One turning vector, and how many ticks it has turned
The counts run from 0 to 337.
[ 0.28  0.62  1.16  1.22 -0.76 -0.24 -0.16  1.32  0.04  0.41  0.61  0.06
 -1.04  0.16 -0.56  1.24  0.97 -0.64 -1.54  5.45  0.41  0.98 -0.14 -0.33
  1.74 -0.85  1.60 -0.91 -3.05 -1.72  1.37 -0.28  1.53 -0.02  1.38 -1.37
 -2.68  0.34 -1.92 -0.25  0.69 -3.31  0.67  1.05  0.07  0.26  0.26 -1.09
 -1.90 -2.92 -2.37  0.16 -0.64] : 333
[-2.84  0.75  1.68  0.97 -1.62 -0.30  0.15  2.53  0.48  2.86  1.27 -0.19
 -0.09  2.74  1.58  1.56  1.37  0.25 -1.57  1.22  0.23  1.81 -3.43 -1.67
 -0.55  0.63  1.80 -0.20 -1.52 -1.63  2.57 -0.51  1.66 -1.00  0.87  0.55
  0.11 -0.29 -0.70  0.53  1.53  1.37  0.11  1.24 -1.11  0.03  0.42  0.45
  0.01 -3.16  0.25 -0.78  1.13] : 78
[-0.81  1.03  0.54  1.58 -0.77 -1.99  1.93  2.63  0.82  0.06 -0.19 -0.90
 -0.48  2.28  3.47  1.19 -0.01  2.07 -0.80  3.31 -1.26  1.43 -0.14 -1.08
  0.57  1.23  1.13  0.55 -0.79 -2.02  0.77  0.59  1.80  0.06 -1.52 -0.01
 -1.13  1.80 -1.36 -0.37  1.09 -0.61  0.72  1.15 -1.16  0.07  3.58 -2.44
 -1.79 -1.18 -1.19 -2.20  0.12] : 63
[-3.19  1.81  2.33  1.50 -0.59  0.29  1.08  2.54  0.58  2.28 -0.40 -0.41
  0.69  1.78  2.66  0.57  2.73  1.00 -0.17  2.70  1.69  0.53 -2.12 -1.07
  0.08 -1.18  1.64 -0.36 -2.46 -1.18  2.05 -0.55  1.60 -0.77  0.92  0.32
  0.56  1.12 -2.32  1.76  0.52  1.27  1.80  1.22 -0.16 -0.59  0.64 -0.33
 -0.97 -1.80 -0.74 -1.26  0.42] : 53
[-1.83 -0.13  1.38  3.32 -2.58  0.07  0.89  0.96  1.08  1.25  1.23  0.70
  0.58 -0.02  0.94 -0.15  1.13  0.82 -2.66  3.06  0.76 -1.65 -0.29 -0.77
  0.26  0.35  1.30 -0.49 -3.42 -0.12  1.58 -0.58  0.00 -1.34  1.27 -0.68
  1.38  1.04 -2.46  2.48  1.80  0.04 -0.46  1.23  1.15 -0.32  0.59  0.70
 -1.88 -1.43 -1.25 -1.91 -1.92] : 291
[ 0.48  0.73  1.26  2.80  0.99 -1.43  0.21  1.97 -0.29  0.01  0.45 -0.82
 -1.29  4.76  1.88 -0.53  3.18  0.71 -0.89  1.90 -0.93 -0.95 -0.29 -1.40
 -0.62 -0.74  1.74  1.35 -0.76 -0.86  0.21 -0.02  1.64  2.23 -1.01  1.22
 -0.18 -0.84 -1.21 -1.07  2.01 -1.20  1.85 -0.50 -1.47  0.43  1.77  0.83
 -2.24 -2.58 -1.44  0.09  0.25] : 42
[-2.54  0.55 -1.07  1.32 -3.07 -1.42  1.64  3.38 -0.69  1.93  0.69 -1.29
 -0.44  2.01  2.30  1.25 -1.17  0.42 -1.25  2.32  0.65  1.82 -1.57 -1.53
 -1.46  3.12  1.52  0.02 -0.99 -1.66  1.44  0.05  0.47 -0.60 -0.91 -0.57
 -0.04  0.14 -1.10  0.59  2.38  0.85 -0.92  0.23 -0.75  0.35  2.07 -1.79
 -0.40 -1.10  0.16 -0.44  1.09] : 81
[-2.73  1.13  1.38  0.93 -1.28 -0.92  2.03  2.86 -2.01  0.81 -0.48  0.37
  0.71  1.83  2.94 -0.29  1.64  0.69 -0.85  2.39  0.23  2.13  0.11 -1.47
 -1.15  0.47  0.38  1.29 -1.04 -1.80 -0.38  0.26  1.57  0.60 -1.54  0.30
 -1.10  0.22 -1.33  1.73  1.25  1.66  1.40  0.04 -0.88 -0.76  1.84 -0.23
 -1.41 -1.90 -0.61 -2.87  1.92] : 58
[-1.02  1.70  0.26  1.76 -0.46 -0.44 -0.30  3.57  0.43  1.83  0.51 -0.11
 -1.60  1.34 -0.96  1.44  1.81  0.30 -1.17  3.72  1.54 -0.82 -1.76 -0.20
 -1.32 -1.72  2.52 -1.16 -1.60 -1.68  2.17  0.54  1.23  0.66 -0.46 -0.72
  0.97  0.08 -1.67  0.91  1.09 -0.72 -0.13  1.55 -0.11  2.10 -1.04 -2.07
 -1.14 -0.77 -0.08  1.47  0.43] : 224
[-1.73 -0.88 -0.18  1.08 -1.75  0.77 -0.17  0.32 -1.65  2.26  0.28  0.00
 -0.03  1.54  1.82 -0.81  0.10 -0.35  0.46  3.02  1.63 -0.35 -2.46 -1.23
 -1.21  0.16  1.61 -0.58 -2.34  0.35  1.68 -1.04  0.84 -1.48 -0.92  0.92
 -0.59 -1.30 -2.83 -0.51  4.73 -0.62  1.53 -1.32  0.54 -1.00  1.10 -0.40
 -0.88 -1.04 -1.48  0.28 -2.65] : 165
[-2.62  1.57  1.49  1.09 -1.28 -0.94 -0.02  2.00 -0.69  2.44  0.10  0.86
 -0.68  0.29  0.12  0.50  2.77 -0.01 -0.68  2.20  2.37  1.66 -2.29 -0.38
 -1.67 -1.58  2.39 -0.88 -2.14 -1.81  0.72 -0.41  1.25 -0.77 -1.58 -0.39
  1.82  0.79 -1.98  1.69  0.13  0.48  0.24  0.39 -0.88  0.14  0.07 -1.05
 -0.23 -1.87  0.84 -0.12  3.34] : 229
[-2.28  0.42 -0.31  1.17 -3.53 -1.12  1.04  4.38 -1.52  1.47  1.01 -1.18
 -1.04  1.86  2.26  1.08 -0.06  0.51 -1.75  2.24  0.17  2.11 -0.35 -1.11
 -2.00  2.78  0.43  0.95 -1.43 -2.66  0.81 -0.36  0.62 -0.10 -0.78 -0.35
  0.24  0.36 -0.69  1.22  1.20  1.37 -0.81  0.52 -1.30  0.74  1.51 -1.16
 -0.62 -1.81  0.31 -0.84  1.42] : 82
[-1.24  1.54  0.28  1.17 -1.15 -1.20  0.06  4.40 -0.16  0.70  0.17 -0.26
 -1.39  1.42  1.19  1.18  0.15  0.63 -0.33  4.11  1.90 -1.96 -0.34 -2.17
 -1.37 -0.59  0.84 -0.67 -2.72 -2.30  0.04  0.04  2.28  0.13 -0.56  0.01
 -0.07 -0.23 -1.69  2.07  1.25 -1.06 -0.69  1.41  0.02  1.12 -0.86 -1.05
 -1.97 -0.95 -2.40  1.02 -0.82] : 199
[-1.92  2.59  0.59  2.26  0.58  0.23  1.69  0.95 -0.22  0.67  0.41  0.66
  1.10  1.16  1.43 -0.42  2.33  0.85 -1.64  3.48  1.18 -0.32  0.29  0.63
 -0.39 -1.78  1.56 -0.55 -2.16  1.16  1.71  1.35  1.72  0.42 -1.24  0.37
  0.36  0.68 -3.22  1.37  3.25 -1.09  2.12  0.30  2.05 -0.06  1.58 -0.93
 -0.62  0.17 -1.46 -1.35 -0.61] : 30
[-1.87  2.70 -0.71  0.75 -1.04 -0.23  1.33  2.22 -1.79  1.47  0.01  0.99
  0.70  0.74  1.36  1.84 -0.05 -0.27 -1.44  3.35  1.32  0.92 -0.62 -0.22
 -0.84 -0.30  1.96 -0.54 -0.74  0.02  0.71  1.68  3.68 -0.75 -3.29  0.18
 -0.89 -0.68 -2.11  1.00  2.63 -0.65  0.08  1.16  0.43 -0.22  1.52 -1.64
  0.21 -0.20 -2.18 -0.50  1.19] : 208
[-0.82  1.57  2.54  0.35 -0.86  1.27 -0.42  0.17  1.37  0.64  0.79  0.60
 -1.23  1.58  0.13 -0.19  2.25  0.90 -2.01  1.73  0.35  0.40 -0.85 -0.01
 -1.33 -2.60  3.83 -0.98 -1.96  0.24  1.23  0.32  2.70 -1.19 -0.95  0.26
  0.09 -0.98 -3.25 -0.40  2.25 -2.47  1.19 -1.61  0.91 -0.75  1.04  0.19
 -0.45 -2.05 -0.35 -0.11 -0.60] : 11
[-2.24  0.72 -1.18  2.34 -0.72  0.53  0.54  2.66 -0.79  3.07  1.22 -0.40
  0.23  1.98  0.04  3.08  0.98  0.17 -1.96  3.01 -0.13  0.09 -1.92 -0.63
  0.51  0.58  1.95 -0.09 -1.07 -0.55  2.70  0.39  0.99  0.97 -0.25 -0.68
  0.28 -1.15 -1.22 -1.11  3.11  1.00  0.79  1.36 -1.45  0.45  1.27 -0.90
 -1.58 -1.65 -0.47 -0.56 -0.86] : 73
[ 0.69  0.44 -0.32  3.31  0.52 -1.34  0.34  0.13 -1.40  0.88  0.20  0.70
 -0.89  1.60 -1.03  1.30  2.90  0.13 -2.48  3.06 -0.15  0.21 -1.46  0.01
  0.26 -1.79  3.15 -0.57 -0.60 -0.73  0.13  0.45  0.14  0.84 -2.87 -0.14
  2.47  0.88 -0.92 -1.43  1.68 -0.51 -0.05  0.40 -2.72  0.54  1.85 -1.41
 -1.79 -1.99  0.61 -0.04  1.67] : 245
[-0.80  0.60 -0.26  0.53 -1.63  0.28  0.51  2.55 -0.43  1.89  0.39 -0.42
 -0.72  2.10  2.12  0.98 -1.55  0.46  0.40  2.02  0.20  0.57 -2.30 -1.60
 -1.27  0.47  2.69  0.01 -1.34 -0.78  0.75  0.45  3.92 -1.37 -2.09  0.79
 -2.11 -1.62 -2.28 -1.06  3.31 -1.92  0.56 -1.34 -0.24 -0.57  1.91 -1.00
 -0.76 -0.75 -2.12  0.24 -1.66] : 190
[-0.34  0.32  0.68  1.97 -2.77 -2.25  0.60  1.18  0.56  1.11  1.17  0.49
 -1.45  0.18 -0.56  0.13  1.02 -0.66 -2.45  3.95  1.73  0.04 -1.22  0.32
  0.30  0.34  1.08 -1.01 -2.97 -0.85  0.58 -1.03 -0.82 -2.21  1.00 -1.30
  1.63  2.61 -1.48  2.53  0.23 -1.60 -2.61  1.68 -0.04  0.92  0.59 -1.24
 -0.74 -1.47  0.50  0.31  0.21] : 113
[-0.33  1.59  0.75  1.75 -0.54 -2.27  1.54  1.37  0.80  0.28 -0.39 -0.72
  0.48  2.94  3.53  1.16 -0.03  1.44 -0.76  2.49 -0.79  1.29 -0.98 -1.54
  0.98  1.18  1.19  0.70 -0.33 -1.57  0.98  0.63  2.01 -0.87 -0.93  0.20
 -0.58  1.18 -0.87 -0.76  1.37 -0.62  0.47  1.23 -0.76 -0.26  3.78 -1.57
 -0.84 -1.23 -1.17 -1.94  0.56] : 62
[-0.60  0.38  0.96  1.97 -2.35 -0.86  1.61  0.39 -0.38  1.55  1.09  1.64
  0.13  0.09 -0.45  2.86  1.26 -0.09 -2.96  3.45 -0.78  2.47 -1.75 -0.07
  2.10 -0.27  2.08 -0.15 -2.04 -1.10 -0.82  0.03  1.19 -1.25 -0.50 -1.01
  0.67  1.09 -0.59  0.08 -0.15 -0.22 -1.31  2.19 -2.40 -0.14  1.08 -1.02
 -1.35 -2.56 -0.06 -1.44  1.77] : 94
[ 0.46  1.43  0.53  1.63 -1.36 -1.12  0.73  2.44  0.07 -0.57 -0.32 -0.15
 -2.64  1.68 -0.05  0.18  1.37  1.92 -2.52  4.01 -0.39  1.12  0.55  0.24
 -1.01 -1.19  1.25 -0.65 -0.54 -2.16  0.27  0.87  0.63  0.48 -2.32 -0.57
  0.89  2.22 -1.17  0.18  0.30 -1.48  0.04  1.37 -0.75  1.38  2.41 -2.80
 -1.63 -1.73  0.22 -1.41  0.33] : 241
[-0.11 -0.71 -0.12  2.00 -3.95 -0.23  1.79  1.17 -0.43  1.17  1.24 -0.11
 -0.35  0.29  1.59 -0.86 -0.61  1.12 -2.22  2.29 -1.24  1.58  1.05 -1.21
 -0.06  1.47  1.60  1.44 -1.20 -0.45  0.00 -0.02  1.57 -0.42 -1.00 -0.71
 -2.23 -0.14 -1.64  0.74  2.81 -1.73  0.11 -1.65  0.18 -1.45  3.00 -0.34
 -1.55 -1.48 -1.74 -2.20 -1.20] : 301
[-0.33  0.51 -0.53  4.01 -1.09 -0.10  0.31 -0.17 -1.51  0.06  0.90  1.01
  0.15  1.52 -0.41  0.28  2.04  0.79 -3.90  2.78 -0.31 -1.14  0.41 -0.02
  0.16 -0.76  0.88 -0.09 -0.87  0.63  1.16  0.47 -0.92  0.23 -1.69 -0.15
  2.64  0.75 -1.76  0.98  3.00  0.41  0.30  1.89  0.05  0.60  2.13 -0.70
 -1.93 -1.41 -0.25 -3.22 -0.61] : 268
[-0.22  0.70  0.17  2.05 -1.64 -3.78  0.79  1.86  0.20  0.39  1.11  0.25
 -0.01  2.69  3.07  1.08  0.15 -0.75 -2.37  2.08 -0.10  0.59 -1.54 -1.69
  1.17  2.04  1.50 -0.27 -1.21 -1.18  0.43 -0.15  1.11 -1.49 -0.36  0.19
  1.40  1.27  0.01  0.50  1.09  0.03 -2.29  2.18 -1.16  0.73  2.20 -0.87
 -0.41 -2.08 -0.84 -1.18  2.12] : 86
[-1.89 -1.34  0.35  0.52 -2.20  0.66  0.72  1.06 -2.97  1.47  0.24 -0.07
 -0.31  0.71  1.95 -1.25  0.29 -0.36  0.54  3.04  1.89  0.12 -1.16 -2.26
 -2.58  0.44  0.89  0.85 -2.52 -0.85 -0.72 -1.50  1.19 -0.75 -1.13  0.30
 -1.08 -0.41 -2.45  0.98  3.46 -0.69  0.67 -2.65 -0.30 -1.24  0.84  0.06
 -1.47 -1.24 -0.99 -0.24 -1.67] : 167
[-1.17  0.85  0.61  2.71  0.37  0.07  0.40  3.49  0.25  1.17  0.67 -1.44
 -0.99  2.41  1.09  0.39  2.35  1.57 -0.27  3.38  0.82 -1.66 -0.54 -1.00
 -0.67 -1.19  1.49 -0.10 -2.55 -1.54  1.42 -0.36  0.09  1.87  0.83 -0.37
  0.40  0.48 -2.20  0.65  1.84 -0.52  1.84  0.52 -0.23  0.95 -0.04 -0.86
 -2.16 -0.90 -0.87  0.40 -2.04] : 47
[-0.39  0.77  1.01  1.06 -1.43 -1.13  0.35  2.25 -1.47 -0.93  0.01  0.78
 -1.02  2.10  1.98 -0.97 -0.09  0.29 -0.89  3.94  0.92 -1.94  0.75 -2.43
 -1.46  0.16 -0.77  0.02 -2.74 -1.07 -1.00 -0.65  1.94 -0.54 -0.91  1.15
 -0.44 -0.12 -2.03  2.10  2.28 -0.60  0.31  1.27  0.69  0.72  0.26 -0.13
 -2.32 -1.35 -2.98 -1.62 -1.49] : 175
[-0.73  0.57  2.34  1.16 -1.44  0.90  0.45 -0.39 -0.95  0.62  0.58  1.87
 -0.40  0.53 -0.74  0.07  2.70  0.26 -2.22  2.51  0.32  0.95 -0.17  0.37
 -0.67 -2.86  3.14 -0.64 -2.44 -0.69 -1.46  0.06  2.39 -0.55 -2.08  0.35
  0.52 -0.12 -3.14 -0.16  0.90 -2.46  0.84 -2.03 -0.58 -1.29  1.08  0.26
 -1.60 -2.39 -1.04 -0.17  0.68] : 9
[-2.73  0.46 -0.60  1.09 -2.22 -1.45  0.30  2.83  0.03  2.14  1.11 -1.14
  0.16  2.15  3.04  1.45 -0.78 -0.16 -1.05  1.66  0.86  1.19 -2.76 -1.32
 -1.11  2.51  1.33  0.11 -0.58 -1.00  3.42 -0.48  1.01 -1.00 -0.20 -0.38
  0.12 -0.13 -0.95  0.26  2.58  0.75 -0.75  0.57 -0.66  0.02  2.70 -1.01
  0.60 -1.33  0.00 -0.55  0.68] : 80
[ 0.39  0.33  1.47  2.35 -0.17 -2.53  0.22  0.85  1.00  0.18  0.71 -0.10
 -0.70  3.40  3.19 -1.54  1.65  0.56 -0.12  1.57  1.57 -1.48 -1.17 -1.35
 -1.33 -0.28  3.33 -0.16 -1.62 -0.56 -0.11 -0.69  1.57 -0.39 -0.77  1.41
  0.86  0.42 -3.12 -0.81  1.89 -2.67 -0.32 -2.29  0.10  0.44  1.90  0.09
 -0.31 -1.01 -0.72  1.76  0.41] : 19
[ 1.37  0.84 -0.05  2.23  0.79 -2.77 -0.28  2.29 -0.68  1.37  0.79 -0.05
 -1.37  2.89  0.16  1.60  1.71 -0.73 -1.02  2.52  0.28 -0.92 -2.17 -1.53
  0.10 -1.17  2.89  0.07 -0.48 -1.98  0.16  0.35  2.46  0.96 -2.06  0.70
  0.92 -1.00 -0.69 -1.03  1.40 -1.61 -0.97  0.50 -2.01  1.74  1.01 -0.42
 -1.41 -1.95 -1.21  1.29  2.15] : 220
[-0.03  0.67  0.90  0.99 -1.82 -2.87  1.00  0.54 -0.01  0.50  0.75 -0.04
  0.49  1.09  3.85 -1.22 -0.73 -1.06 -1.26  3.54  0.69  1.62 -0.60 -1.15
  0.99  1.81  1.00 -0.03 -1.35 -0.63  1.59  0.13  2.31 -1.72 -0.32 -0.06
 -2.30  0.57 -1.45  0.16  1.43 -2.57 -0.36  0.08  1.61 -0.56  2.45 -0.16
  0.20 -2.04 -2.66 -0.40  0.96] : 324
[-1.78  1.93  2.54  1.84 -0.40 -0.30  1.53  0.94  1.15 -0.02 -0.22  0.42
  0.06  0.41  1.58 -0.48  2.79  1.17 -0.55  3.23  1.66 -0.50 -0.02  0.10
 -0.37 -2.54  2.02 -0.99 -3.06 -0.69  0.42 -0.15  1.65 -0.12 -0.17 -0.24
  0.60  1.97 -3.58  1.74 -0.01 -1.21  1.50  0.31  1.26 -0.54  0.81 -0.97
 -1.55 -0.32 -1.36 -1.08  0.01] : 28
[ 1.37 -0.67  1.11  2.94 -1.72 -2.34  0.17 -0.04  0.38  0.76  1.95 -0.04
  0.08  2.08  2.01 -0.82  1.06 -0.49 -2.31  1.95 -1.64 -0.45 -0.58 -1.87
  1.07  0.81  1.80  1.64 -0.93 -0.29  0.49 -0.56  2.00  0.33  0.31  0.49
 -0.73 -1.00 -0.86 -1.26  2.63 -2.31 -0.68 -0.63 -0.56 -0.41  1.56  1.87
 -1.94 -3.16 -2.42 -0.87 -0.33] : 305
[-1.17  0.05  1.10  1.01 -2.29  0.22  0.85  1.38 -2.10  0.68  0.80 -0.47
 -2.00  2.16  0.88 -1.80  1.31  0.79 -1.13  1.85  0.77  0.95  0.43 -0.43
 -3.51 -1.14  3.07  0.51 -1.40 -1.17 -0.95 -0.42  1.56  0.67 -2.19  0.26
 -0.73 -0.91 -2.90  0.39  2.12 -2.01  1.06 -3.78 -0.07 -0.37  0.99 -0.22
 -1.60 -1.79  0.07  1.51  0.49] : 15
[-0.67  1.20  1.31  1.65 -0.70  0.90 -0.85  1.57  1.18  1.53  0.19  0.14
 -2.08  0.92 -1.89  0.96  2.61  1.34 -2.01  3.15 -0.28  0.74 -2.04  0.49
 -0.33 -2.70  3.22 -1.08 -0.82 -1.75  2.49 -0.29 -0.15 -0.37 -0.77 -1.18
  1.43  0.79 -2.20  0.15  0.99 -0.78  0.57  0.90 -1.00  0.36  1.13 -1.97
 -1.45 -2.59  1.21 -0.70 -0.27] : 248
[-0.20  0.67  0.39  1.28 -0.04 -1.39  0.24  1.62 -1.93 -0.86  0.50  0.87
 -0.25  2.70  1.72 -0.40  0.85 -0.27 -1.08  3.90  0.67 -2.12  0.78 -2.40
 -0.51  0.02 -0.91  0.14 -2.76 -0.03 -1.07  0.05  1.47 -0.57 -1.12  1.71
 -0.22 -0.44 -1.56  1.12  2.75 -0.89  0.21  1.50  0.41  0.54  0.03  1.08
 -2.23 -1.51 -3.70 -1.79 -1.08] : 176
[-3.24  0.83  2.44  2.21 -0.11  0.01  1.57  1.95 -0.16  2.28 -0.46  0.03
  0.88  1.18  2.35  0.89  3.38  0.85  0.29  2.43  1.73  0.52 -1.88 -1.10
  0.42 -1.26  1.58 -0.36 -3.02 -2.06  0.48 -0.74  1.16  0.43  0.12  0.06
  0.70  1.02 -2.25  1.20  0.13  1.20  2.11 -0.01 -0.80 -1.09  0.18 -0.47
 -1.40 -1.42 -0.34 -0.84  0.90] : 52
[-1.20  0.64  0.21  2.13 -2.48 -1.86  0.24  2.41 -0.89 -0.42  0.71 -0.01
 -2.16  2.81  1.03 -2.27  2.01  1.64 -2.42  2.05  0.21  0.18  0.78 -1.09
 -3.21  0.65  0.58  0.36 -1.10 -1.53  0.83 -1.02 -0.91  0.19 -1.45  0.07
  2.25  1.58 -1.01  2.35  1.63  1.07 -0.79  0.17 -0.36  1.18  1.32 -0.57
 -1.54 -2.14  1.16 -1.57  0.76] : 260
